These views show one set of named points, seen from different sides, and a view may be mirrored.
A view may leave some points out. In some views, one point has been moved. Which views, in the order they come, and which point in each? Write - if no view has one.

-- scene 1 --
panel a:
  z950 -1 -22 22
  z562 -8 -23 24
  z999 -7 9 40
  z463 -4 2 4
  z863 -1 12 27
  z808 9 -8 21
  z572 9 2 20
panel b:
  z463 6 23 43
  z999 -5 33 10
  z489 -13 29 35
  z863 3 25 19
  z950 -24 22 38
  z808 -11 13 30
  z572 -1 14 27
  z562 -26 28 39
panel c:
  z863 21 -12 9
  z305 15 -9 -9
  z463 0 -17 -3
  z950 19 -6 -25
  z808 14 0 -9
  z489 18 -15 -14
  z562 22 -12 -26
  z572 13 -2 1
  z999 35 -14 7
panel d:
  z562 9 6 -11
  z808 27 -6 -7
  z572 36 -5 -1
  z305 25 1 -1
panel e:
  z489 20 -15 -5
  z463 9 -26 -18
  z950 29 -5 -8
  z572 3 -8 -13
  z562 32 -9 -4
  z808 11 -4 -13
  z863 -4 -5 -6
  z305 14 -12 -9
Views with a point moved: panel e
  panel e moved: z863
